128 stands for zero in the data rows.
Here are some numbered points:
array([145, 110, 126,  99, 153, 156,  96, 120]) 0
array([144, 116, 125, 154, 139, 148, 137, 145]) 1
array([135, 116, 104, 146, 111, 110,  70,  97]) 2
array([148, 114, 143, 109, 187,  88, 138, 134]) 3
array([139, 153, 142, 151, 129, 116, 150,  97]) 4
array([157, 150, 106, 122, 137, 125, 130, 108]) 5
array([ 90, 153, 115,  83, 147, 136, 138, 137]) 6
array([ 85, 147, 110,  91, 124, 141, 134, 144]) 7
array([137, 150, 130, 170, 141, 124, 152, 123]) 8
array([ 82, 105, 121, 138, 131, 117,  90, 106]) 9
array([136,  85, 153,  99, 140, 107, 121, 134]) 10
array([152, 134, 123, 144, 140, 166, 139, 124]) 11
array([134, 162, 121, 109,  99, 154, 116, 122]) 12
array([ 85, 160, 118,  85, 155, 128, 129, 136]) 13
array([121, 118, 140, 103,  91, 153,  82,  87]) 14
array([156, 135, 113, 134, 119, 148, 136, 116]) 15
array([145, 139, 113, 153,  88, 157, 130, 185]) 16
array([129, 110, 206, 151, 114, 135, 101,  89]) 17
Which three points above are nearest to each new point, looking only along the 2 directions in which the numbered points spread most? Their numbers follow each, nearest first.
array([ 90,  81, 125, 160, 118,  97, 131, 107]) -> 2 14 10
array([142, 145, 190, 140, 154, 121,  90, 113]) -> 2 14 10
array([139, 121, 113, 137, 127, 120, 137,  99]) -> 4 5 12
array([145, 157, 130, 102, 195,  94, 129, 136]) -> 7 3 6
array([131,  96, 121, 126,  81, 173, 147, 109]) -> 4 15 1
array([139, 149, 118, 174, 149, 147, 136, 154]) -> 16 8 11
array([ 99, 132, 122,  97, 144, 124, 146, 144]) -> 7 6 13
array([100, 137, 126, 111,  93,  86, 144, 138]) -> 3 12 0
array([ 78,  93, 109, 105,  93, 130, 145, 147]) -> 3 7 0
array([123, 145, 115, 151,  75, 130, 125, 108]) -> 4 15 1
array([181, 154, 112, 118, 254, 156,  97, 104]) -> 12 3 5
array([123, 118, 144, 155, 139,  89, 138,  86]) -> 2 0 14
array([108, 150, 119, 100, 173, 127, 128, 137]) -> 7 6 13
array([116, 136, 121, 110, 109,  79, 140, 151]) -> 3 12 5
array([114, 139, 144, 103,  86,  95, 142, 127]) -> 3 0 12
array([125, 139, 119, 155,  89, 132, 116,  98]) -> 4 15 1
array([101,  98, 111, 156, 115,  87, 130,  90]) -> 2 10 14
array([140,  96, 157, 154,  91, 118, 113, 163]) -> 4 15 2
array([134, 147, 110, 119,  88, 143, 153, 134]) -> 5 11 12
